runs of hidden systems
lef, trace 1 (7 x 28)
[[ 28  27  -8   6 -13  21   4   0   3 -19 -13   0  -2 -29  11  20   5  12
    3  -9  37   3 -22  -6 -26 -16  -1  -9]
 [ 23  16  -3   8  -8  28   1  -7   3   5  -9 -15   0 -43  29  17   6   5
    9 -17  31  -1 -17  -7 -22   3  -6   0]
 [  8  -4   1   9   4  22   0 -12  -9  21  -8 -25  -3 -48  26   7   9   0
   11 -17  13  -5  -3  -7  -4  16  -9   0]
 [  1 -22   8  14  16   4   1  -8 -21  24 -11 -26  -6 -36   4  -4  18   2
   13 -10 -12  -7  10   3  16  26 -13  -3]
 [-10 -30  12  12  23  -9   4  -1 -28  13 -15 -19  -7 -13 -19  -8  15   4
   12   6 -18  -5  13   9  19  13 -17 -14]
 [ -7 -22  19  10  22 -17  10   6 -22  -7 -21  -6   5  14 -36   0   9   9
   11  17  -5  -8   6  17  15  -6 -23 -17]
 [  5  -7  25   9  17 -17  20  12  -9 -18 -20   4  16  31 -32  11   5   4
    7  20   4  -4  -2  20   4 -19 -23  -8]]
vepe, trace 2 (7 x 28)
[[-11  -7   8  -5   3 -22   7  13   7 -21  -1  21   7  46 -35  -7   0   7
   -9  22 -12   4   5  13   7 -19   4  -2]
 [ -2 -12  24   7  17 -17  20  11  -6 -14 -17   1  16  33 -32   8   2   2
    7  20  -1  -4   0  21   9 -17 -22  -6]
 [ 10 -16  30  16  24  -4  19   7 -15   0 -24 -14  17   2 -16  16   8   6
   14  11   7  -9  -4  15   7  -2 -39  -5]
 [ 12 -10  13  16  17  11  11  -2 -17  12 -19 -24   6 -33   5  13  13   6
   11  -3   9  -9  -4   4   4  15 -29  -4]
 [ 10   1 -10   7  -3  22  -7 -13 -11  19  -8 -23 -13 -51  23   5  11   4
    7 -20  10  -2  -4  -7  -5  19   0  -7]
 [  3  12 -27  -4 -18  17 -19 -12   5   7   8  -4 -20 -39  22 -10   6   7
   -5 -18   3   5  -1 -15 -10  15  23  -2]
 [ -4  16 -28 -13 -24   5 -16  -5  15  -9  15  17 -19  -4   5 -13   1   8
  -17  -9   0  12   0 -13 -11  -4  36  -3]]
Lari, trace 3 (7 x 28)
[[  4 -18   6  17  16   4   2  -7 -29  14 -19 -26 -12 -39  -4   1  20  11
   12  -4 -10  -7   6   4  16  20 -16 -15]
 [ -2 -11 -10   5   2  15 -12 -14 -10  27   1 -20 -14 -46  21  -7  11   3
    6 -17  -6   1   7  -9   5  28   3   0]
 [-13  -2 -18 -12 -11  14 -19 -12  13  24  21  -2 -13 -28  28 -16  -3  -4
   -8 -20  -5   6   8 -18  -4  20  24  14]
 [-16   7 -19 -18 -15   3 -17  -3  26   8  25  15 -11   5  14 -17  -7  -3
  -14 -10  -7  14   5 -14  -8   0  36  15]
 [-12   8 -11 -18 -14  -7  -6   5  23 -15  13  27  -6  31 -12 -14  -5   2
  -19   4  -6  14   2  -2  -6 -19  29   2]
 [  2   7   0  -3  -2 -15   6  13   3 -33  -9  21   0  36 -35  -1   3  14
   -9  18  -3   6  -2  14   1 -23   8 -11]
 [ 15   6   7  10   6 -12  12  10 -18 -34 -29   3  -1  14 -38  10  11  19
    4  18  10  -1  -5  17   1 -22 -12 -24]]
Lalu, trace 4 (7 x 28)
[[ 27  14  -5  11  -3   2   8   6 -18 -33 -29   1  -8 -13 -25  15  21  26
    1   7  17   2 -14  11  -6 -17  -9 -28]
 [ 29  31  -3   5 -14  13   8   4   3 -31 -17   7   2  -6  -3  20   5  16
    0   1  36   1 -24   5 -24 -28  -4 -10]
 [ 20  32  -6  -6 -20  15   3   2  22 -18   0  11   4  -1  14  12  -3   6
   -6  -7  34   4 -22  -3 -28 -19  11   8]
 [  0  18 -13 -16 -19  13  -8   1  33   0  20  16   2   3  19  -1  -9  -1
  -15  -8  13  12  -8 -10 -20 -11  26  17]
 [-17   5 -15 -20 -13   0 -17  -2  27   8  26  15 -10  11  10 -19  -8  -4
  -13  -8  -7  13   6 -10  -6  -5  35  14]
 [-24 -12  -8 -17  -1 -19 -12   0  12   6  18  12 -15  25 -15 -27   2   2
  -12   2 -28  12  17   1  16   1  29   7]
 [-26 -25   3  -8   9 -22  -2   7   1  -3   4  12  -4  36 -33 -21   3   3
   -7  16 -28   9  18   9  19  -5  12  -5]]
ropov, trace 5 (7 x 28)
[[ 26  23  11   9  -2  12  16   6   2 -24 -20   3  17   1  -1  28  -1   7
    4   5  38  -3 -26   7 -21 -26 -22  -7]
 [ 28  30   1  -1 -14  20   8   1  15 -16  -7   0  10 -12  18  23  -3   7
    0  -6  43   1 -25  -2 -30 -20  -5   6]
 [ 15  26  -7 -10 -18  20   2  -3  29  -1   9   8   7  -8  27   8  -5   1
   -6 -13  27   7 -17  -6 -25  -9  13  20]
 [ -9  10  -9 -19 -15  11  -7   0  35  10  24  15   3   9  23  -7 -12  -6
  -15 -10   7  12  -5 -11 -15  -4  25  25]
 [-22   0  -7 -19  -9  -5  -9   0  28   7  27  16  -4  26   4 -19 -10  -6
  -11  -6 -10  14  10  -5  -4  -8  30  17]
 [-22 -11  -5 -15   0 -18  -6   7   9  -5  11  20  -8  34 -25 -22   0   5
  -14  12 -26  13  15   6  12  -8  27   2]
 [-16 -11  -9  -2   0 -18  -4   8  -8 -20  -5  17 -15  22 -38 -14   9  15
  -11  15 -23   9  12   9  13  -9  19 -21]]
sidi, trace 6 (7 x 28)
[[-27 -20  -1 -14   2   3 -10  -4  20  36  25  -2   1   1  19 -20  -8 -13
   -6 -10 -17   5  15 -10   5  14  14  24]
 [-26 -14 -16 -14  -2  -9 -18  -7   8  20  21   2 -19  -1   2 -31   3  -1
   -6  -8 -30   8  20  -7  15  20  30  11]
 [-20 -16 -20  -6  -2 -16 -19  -2  -9   5   7   3 -27  -4 -20 -30  11  13
   -8   0 -34   5  21  -2  21  19  26 -12]
 [-14 -18 -12   5   6 -14 -10   1 -27 -10 -10   1 -23  -2 -34 -18  17  15
   -2   9 -27   4  16   6  20   9  13 -29]
 [ -7 -16   6  10  13 -15   5   7 -28 -16 -23   0 -11   6 -40  -6  17  14
    8  16  -9   0   7  15  16  -8  -9 -30]
 [ -1 -11  23   9  18 -17  16  10 -13 -16 -21   0  10  26 -36   8   6   6
    9  21   0  -4   1  20  10 -18 -22 -13]
 [  4  -2  28   3  12 -15  23  12   6 -16  -9   8  23  42 -21  11  -5  -3
    2  17   5  -1  -3  18   2 -22 -16   6]]

runs to name
trace 7 (4 x 28)
[[  7 -10  14  17  14 -10  10   7 -27 -18 -32  -8  -1  -1 -34   9  16  16
   10  16   4  -7  -2  16   8  -7 -24 -28]
 [ 26   5  17  17   8   6  19   8 -11 -24 -29  -3  14  -3 -14  25   8  14
    6  12  25  -6 -19  12  -7 -15 -31 -13]
 [ 28  23  10   6  -5  22  14   4   8 -12 -14  -3  19 -12  14  30  -3   3
    6  -5  43  -2 -27   2 -28 -19 -21   5]
 [ 20  24   1  -4 -14  23   4  -5  22   6   5  -4   8 -20  32  13  -2   2
    0 -17  32   1 -19  -7 -26  -5   1  20]]
 | Lalu
trace 8 (4 x 28)
[[ 30  13   5  17   1  14   9   6 -14 -23 -30  -6   6 -20  -5  23  11  18
    6   4  29  -5 -21   6 -12 -10 -23 -17]
 [ 29  29  -2   4 -12  23   3   0   6 -13 -11   0   6 -26  17  24   2   9
    4  -7  41  -1 -25  -4 -28 -15  -8  -2]
 [ 17  25 -13  -6 -22  24  -4  -6  17  -1   4   1  -5 -27  27   8   4   6
   -5 -17  26   7 -17  -9 -23  -6  16  10]
 [ -3  13 -26 -12 -22  15 -16  -7  20   5  19   9 -15 -17  22 -11  -3   4
  -13 -15   4  10  -1 -17 -13   7  30   9]]
 | Lalu
trace 9 (4 x 28)
[[ 28  30   2   0 -13  19   7   2  17 -17  -8   6  11  -6  16  23  -4   7
    0  -8  40  -1 -25  -1 -30 -22  -5   7]
 [ 18  19   3  -1 -10  25   4  -4  18  11   4 -11  10 -28  33  15  -3   1
    5 -16  33  -2 -17  -7 -23  -1  -4  19]
 [ -3  -6  -1   1  -1  21  -3 -13   9  32   7 -19  -2 -38  33  -1   1  -7
    7 -21   8   0   1 -12  -6  19   2  14]
 [-17 -26  -2   3  12   4  -8  -9  -9  33   5 -20 -10 -29   8 -17  11   1
    5  -9 -25  -1  16  -5  19  33   1   2]]
 | lef
trace 10 (4 x 28)
[[  6  22 -28  -8 -25  16 -14  -7  10  -8   8   9 -16 -20  14  -5   4  10
  -12 -13   9  10  -7 -12 -18  -2  30  -3]
 [ 10  26 -19  -9 -24  13  -5   0  18 -21   4  17  -7  -1   5   2   1  11
  -10  -6  21  12 -12  -5 -23 -21  24  -3]
 [ 18  29  -4  -6 -16   5   7   5  14 -31  -6  15   4  14  -6  13  -4   8
   -4   3  30   4 -17   3 -22 -32   9  -3]
 [ 24  25  11   4  -7   3  17   9   3 -33 -17  11  16  15 -11  23  -1   9
    3  10  32  -3 -21  10 -21 -31 -10  -6]]
 | Lari
trace 11 (4 x 28)
[[ 23  33 -12  -3 -21  18   1  -1  15 -18  -4   8  -2 -14  12  12   3   9
   -4  -7  34   7 -21  -4 -27 -19  13  -1]
 [ 24  34   2  -3 -17  14   8   4  20 -21  -4   9  13   5   8  19  -7   4
   -1  -2  39   1 -22   0 -28 -27   0   7]
 [ 21  26  12   1  -8  10  16   7  15 -18  -7   8  21  14   7  25  -9  -1
    1   2  36  -1 -24   5 -27 -28 -13   7]
 [ 17  14  24   6   4  11  22   5  10 -11 -12   1  28  15   5  28 -10  -7
    6   5  31  -3 -22   8 -17 -25 -24   8]]
 | Lari
